[[137 122 146 139 123 108 114 129]
 [144 137 116 122 117 134 133 116]
 [145 114 123 135 112 123 133 126]
 [145 127 131 135 124 121 134 118]
 [127 133 131 107 143 136 124 148]
 [136 142 132 114 132 128 121 131]
 [129 141 114 124 133 143 146 110]
 [126 112 137 134 131 120 120 139]]
->
[[114 129 137 122 146 139 123 108]
 [133 116 144 137 116 122 117 134]
 [133 126 145 114 123 135 112 123]
 [134 118 145 127 131 135 124 121]
 [124 148 127 133 131 107 143 136]
 [121 131 136 142 132 114 132 128]
 [146 110 129 141 114 124 133 143]
 [120 139 126 112 137 134 131 120]]

[[132 130 129 127]
 [131 127 127 127]
 [115 133 126 134]
 [129 131 129 128]
 [135 114 128 123]
 [121 138 108 105]
 [128 127 127 129]]
->
[[129 127 132 130]
 [127 127 131 127]
 [126 134 115 133]
 [129 128 129 131]
 [128 123 135 114]
 [108 105 121 138]
 [127 129 128 127]]

[[130 137 104 146 146 146 122 123 118 117 136 132 126 127 117]
 [128 129 131 127 127 127 127 127 128 126 131 124 125 128 125]
 [130 127 130 128 128 128 129 129 128 125 128 128 128 125 129]
 [132 137 135 126 126 126 122 136 105 144 124 132 139 121 135]]
->
[[127 117 130 137 104 146 146 146 122 123 118 117 136 132 126]
 [128 125 128 129 131 127 127 127 127 127 128 126 131 124 125]
 [125 129 130 127 130 128 128 128 129 129 128 125 128 128 128]
 [121 135 132 137 135 126 126 126 122 136 105 144 124 132 139]]

[[129 118 128 138 151]
 [128 119 127 138 119]
 [128 120 127 137 118]
 [128 129 129 125 139]
 [129 119 128 136 114]
 [127 140 129 116 104]
 [129 120 127 137 116]
 [129 120 127 136 115]
 [127 137 128 119 142]
 [127 137 128 119 143]
 [129 118 127 138 148]
 [129 118 128 138 152]]
->
[[138 151 129 118 128]
 [138 119 128 119 127]
 [137 118 128 120 127]
 [125 139 128 129 129]
 [136 114 129 119 128]
 [116 104 127 140 129]
 [137 116 129 120 127]
 [136 115 129 120 127]
 [119 142 127 137 128]
 [119 143 127 137 128]
 [138 148 129 118 127]
 [138 152 129 118 128]]

[[118 118 131]
 [127 145 129]
 [129 129 128]
 [113 123 122]
 [118 134 121]
 [124 129 124]
 [120 150 129]
 [116 118 131]
 [124 140 128]]
->
[[118 131 118]
 [145 129 127]
 [129 128 129]
 [123 122 113]
 [134 121 118]
 [129 124 124]
 [150 129 120]
 [118 131 116]
 [140 128 124]]

[[128 149 151 126 139 136]
 [117 111 128 114 127 151]
 [104 124 141 145 125 136]
 [117 128 156 124 138 137]
 [130 126  99 120 119 140]
 [139 131 130 102 135 142]]
->
[[139 136 128 149 151 126]
 [127 151 117 111 128 114]
 [125 136 104 124 141 145]
 [138 137 117 128 156 124]
 [119 140 130 126  99 120]
 [135 142 139 131 130 102]]

[[105 136 123]
 [134 124 126]
 [124 140 127]
 [108 126 146]
 [110 138 125]
 [119 139 126]
 [130 128 122]
 [128 128 118]]
->
[[136 123 105]
 [124 126 134]
 [140 127 124]
 [126 146 108]
 [138 125 110]
 [139 126 119]
 [128 122 130]
 [128 118 128]]
---
[[118 118 126 136 118 118 134 120 122 118 119 137 137]
 [136 138 132 116 135 136 120 142 142 138 141 115 113]
 [124 124 129 129 123 124 129 127 129 125 126 130 129]
 [121 123 143 115 120 122 128 129 146 124 127 129 128]
 [141 142 122 121 140 140 119 146 136 143 145 111 108]
 [121 121 112 144 122 121 135 125 114 122 124 133 132]
 [144 146 111 128 144 143 119 150 128 146 148 107 104]]
->
[[118 126 118 134 122 119 137]
 [136 132 135 120 142 141 113]
 [124 129 123 129 129 126 129]
 [121 143 120 128 146 127 128]
 [141 122 140 119 136 145 108]
 [121 112 122 135 114 124 132]
 [144 111 144 119 128 148 104]]

[[117 126 136 130 123 126 131 126]
 [139 126 119 122 128 127 101 128]
 [131 127 129 132 126 125 127 131]]
->
[[117 136 123 131]
 [139 119 128 101]
 [131 129 126 127]]

[[133 139 129 114 122 118 139]
 [132 125 157 125 107 133 127]]
->
[[133 129 122 139]
 [132 157 107 127]]

[[126 123 127 128 110 128 128 130 136 131 128 128 134]
 [111 133 124 128 143 146 128 128 149 134 120 125 120]
 [112 128 131 138 123 156 134 133 142 128 130 125 113]
 [127 128 128 128 145 117 124 127 140 135 121 126 132]
 [122 117 128 120 130 133 122 123 139 128 112 124 131]]
->
[[126 127 110 128 136 128 134]
 [111 124 143 128 149 120 120]
 [112 131 123 134 142 130 113]
 [127 128 145 124 140 121 132]
 [122 128 130 122 139 112 131]]

[[130 139 137 132 129 131 145 155 129 130]
 [129 131 135 136 131 131 142 137 128 130]
 [130 131 135 136 131 131 142 137 128 130]
 [130 134 137 134 129 131 144 144 129 131]
 [129 130 134 136 132 131 140 134 128 130]
 [129 129 133 137 133 131 138 132 128 130]
 [129 128 131 136 137 130 135 130 128 129]]
->
[[130 137 129 145 129]
 [129 135 131 142 128]
 [130 135 131 142 128]
 [130 137 129 144 129]
 [129 134 132 140 128]
 [129 133 133 138 128]
 [129 131 137 135 128]]

[[138 133 147 121 152 140 130 148 106]
 [115 134 119 130 110 110 147 125 125]]
->
[[138 147 152 130 106]
 [115 119 110 147 125]]

[[147 128 131 118 131 131 129 127 123 127 115 119]
 [117 148 129 133 131 127 128 131 131 130 124 127]
 [122 130 129 133 131 127 129 131 119 127 130 114]
 [129 128 129 133 131 129 129 127 114 117 125 114]
 [119 152 129 133 131 127 129 127 125 128 123 131]
 [136 126 129 133 121 120 129 125 129 129 125 127]
 [125 128 129 133 131 133 129 127 117 121 125 107]
 [120 127 132 133 131 127 129 138 131 118 132 119]]
->
[[147 131 131 129 123 115]
 [117 129 131 128 131 124]
 [122 129 131 129 119 130]
 [129 129 131 129 114 125]
 [119 129 131 129 125 123]
 [136 129 121 129 129 125]
 [125 129 131 129 117 125]
 [120 132 131 129 131 132]]

[[120 150 124]
 [134 104 125]
 [127 105 128]
 [133 145 130]
 [146 141 125]
 [105 122 129]
 [108 132 126]
 [135 146 126]]
->
[[120 124]
 [134 125]
 [127 128]
 [133 130]
 [146 125]
 [105 129]
 [108 126]
 [135 126]]
